[-1.39  3.79  3.14 -5.41 -2.15 -2.02 -3.94] yields 3.14

[ 0.93 -4.94 -1.37  0.47 -2.72] yields 0.47

[[-0.29 -1.95 -4.13 -5.22 -1.66 -4.41 -4.38]
 [-1.71 -1.05  0.73  0.75 -0.79  0.71  2.65]] yields 0.75

[[-0.63 -3.41  5.64 -1.91]
 [-0.63  0.97  0.21  3.18]
 [-0.63  3.45  5.56 -2.55]] yields 5.56

[ 4.19  0.92 -5.14 -3.59 -2.03] yields 0.92

[-2.01 -2.73 -2.17  2.28 -2.38  4.81] yields 2.28

[[-4.30  0.42  4.46  3.39  2.17]
 [-4.15  2.57 -3.33 -3.66 -1.31]
 [ 0.28  2.96 -0.95 -2.22 -0.19]] yields 3.39

[[-0.50 -0.81 -0.37  3.89 -3.04]
 [ 0.46  4.83  2.94  0.39 -3.63]
 [-1.57  4.32  2.92  0.62 -3.42]] yields 4.32

[-1.36  0.52 -1.90  2.39  1.55  4.41  1.39] yields 2.39
---
[[ 5.48 -4.19  1.02 -3.91]
 [-1.34  1.33  0.03 -0.10]
 [-4.12  2.91 -0.57  2.56]] Answer: 2.56

[[-0.51 -1.16  4.02  3.90  1.79  4.26]
 [-1.95  4.44  3.25  3.99  3.58 -3.58]
 [-0.41  2.11 -2.24 -1.82 -3.16 -4.51]] Answer: -4.51

[[-2.15  0.23 -0.21 -3.32]
 [-1.51  3.90 -0.41 -1.13]
 [ 1.14  0.29  5.38  0.53]] Answer: 0.53

[[-3.55 -4.40  1.63 -0.27]
 [-1.80 -1.56  2.59 -5.12]
 [-3.08 -4.38  1.17  1.46]] Answer: 1.46

[[ 0.23  0.98 -3.98 -1.23  2.05 -0.78 -0.11]
 [ 1.22 -0.26 -2.14 -1.09  1.64  5.36  1.68]
 [-0.94 -0.04 -1.29  0.87 -1.94 -0.65  0.80]] Answer: 0.80

[[-2.97  1.63  2.87  0.56  3.79 -4.61]
 [-1.27  0.03  2.49 -3.07 -0.39  3.53]
 [-3.59 -2.93  2.25  0.85 -1.08 -1.38]] Answer: -1.38

[[-0.74  0.75 -2.09  1.79 -0.09]
 [ 1.39 -0.14 -0.60  5.31 -0.46]
 [ 0.48 -0.71  1.38  0.43  1.06]] Answer: 1.06

[[ 1.00 -2.15  0.10 -0.61 -1.31  0.69 -1.29]
 [ 0.89 -4.52 -0.46  1.49  0.96  0.81  0.52]
 [ 1.05 -4.44 -0.02  1.44  0.74  1.57  0.49]] Answer: 0.49
---
(2686, 2831, 9105, 3769) ans = 2686, 3769
((69, 21, 53, 45), (18, 88, 31, 18)) ans = 69, 18
(175, 105, 110, 197, 15, 158, 49) ans = 175, 49
(141, 235, 35, 87, 99) ans = 141, 99
(7772, 5239, 3523, 2648, 4639, 3129) ans = 7772, 3129
(11, 75, 54, 60) ans = 11, 60
(905, -767, 645, 70) ans = 905, 70
---
[[861, 123, 526, 201, 545, 376],
 [208, 258, 24, 475, 868, 448]]	376

[[-564, 132, -383, 119],
 [527, -294, 88, 35],
 [-164, 448, -204, 636]]	119

[992, -949, -593, -843, 302, 144]	144

[7, 3, 4, 2]	2

[[590, 398, 758, 854, 477, 620, 312],
 [608, 175, 712, 806, 514, 584, 267],
 [420, 524, 479, 442, 600, 717, 737]]	312

[47, -144, 777, 638, 198, 67, -594]	-594

[[5, 3, 4, 3, 6, 1],
 [5, 5, 5, 3, 3, 4],
 [6, 4, 2, 6, 5, 7]]	1

[[6, 3, 5, 6, 5, 5, 7],
 [5, 2, 7, 5, 5, 6, 4],
 [5, 6, 5, 6, 7, 5, 5]]	7
---
Input: ((592, 786, 400, 119, 530), (576, 222, 724, 896, 776), (611, 308, 748, 665, 709))
Output: 786
Input: (7622, 5412, 7791, 6385, 2473, 6470, 9354)
Output: 5412
Input: ((3113, 5209, 6615, 1278, 7268, 4312), (4336, 5517, 5983, 3658, 6785, 5070), (6340, 6351, 4327, 8607, 4840, 6492))
Output: 5209
Input: (2, 7, 8, 1, 3, 5, 5)
Output: 7
Input: (4, 7, 1, 2, 1, 1, 4)
Output: 7
Input: (65, 137, 191, 107, 45, 160, 73)
Output: 137
Input: (-86, -694, 518, 338, -162, 209, 419)
Output: -694
Input: (3, 1, 5, 7, 2, 3)
Output: 1
Input: (9375, 6538, 7551, 9153, 8536, 3039)
Output: 6538
Input: ((3, 6, 6, 1, 1), (5, 4, 5, 2, 7), (3, 5, 0, 4, 4))
Output: 6
---
Q:
[[-3.70  3.88  4.09 -2.58 -1.75 -4.42]
 [-4.95  1.65 -1.47 -2.32  0.58  0.86]
 [ 1.94  2.52  3.21 -1.43 -4.79 -0.49]]
A: -1.43

Q:
[[ 0.68  0.46  0.27  0.83  1.42]
 [-0.27  0.04  0.89 -1.05 -4.09]
 [ 0.52  0.51 -0.81  0.16 -2.98]]
A: -0.81

Q:
[[ 4.15 -0.90 -1.75 -0.82  3.28 -3.93  2.43]
 [-3.29  3.35  2.38 -2.07 -1.58  3.10 -4.18]
 [ 2.35  3.90 -0.44  4.37 -3.85  0.74  2.85]]
A: -3.85

Q:
[[ 5.15 -4.72  2.05  3.26  2.41  1.37]
 [-1.75  2.33 -3.95  2.36  3.64  2.99]
 [-0.46 -4.99  3.82 -2.41  0.46  3.09]]
A: -2.41

Q:
[[-1.81 -0.19  2.49  3.96]
 [-2.22 -4.06 -1.24 -0.33]
 [-0.30 -4.31 -5.51  1.28]]
A: -4.31

Q:
[[-0.93  0.76  1.31 -1.68]
 [-4.59 -1.78  3.73 -5.11]
 [-5.63 -3.03  5.18 -3.87]]
A: -3.03

Q:
[[ 0.11  3.01 -0.65  2.22 -2.41 -0.47]
 [ 1.71  2.28  1.17 -0.11 -3.95  3.95]
 [-2.26 -2.55  4.59 -1.57 -0.46 -0.40]]
A: -1.57

Q:
[[-0.12  2.57  3.22  5.71]
 [ 0.21  1.06  1.26  3.24]
 [ 0.48  0.93  1.05  3.98]]
A: 0.93

Q:
[[ 4.36  0.83  1.07  1.47  1.55  0.16]
 [ 5.50  0.53  1.83 -2.87  2.89  2.59]
 [ 0.23  1.54 -0.45  0.48 -0.31  2.99]]
A: 0.48

Q:
[[ 4.84 -2.71 -0.77  2.50 -0.66]
 [-0.68 -1.69 -1.34  1.42  1.15]
 [-0.11 -1.47 -1.52  0.91  0.04]]
A: -1.52
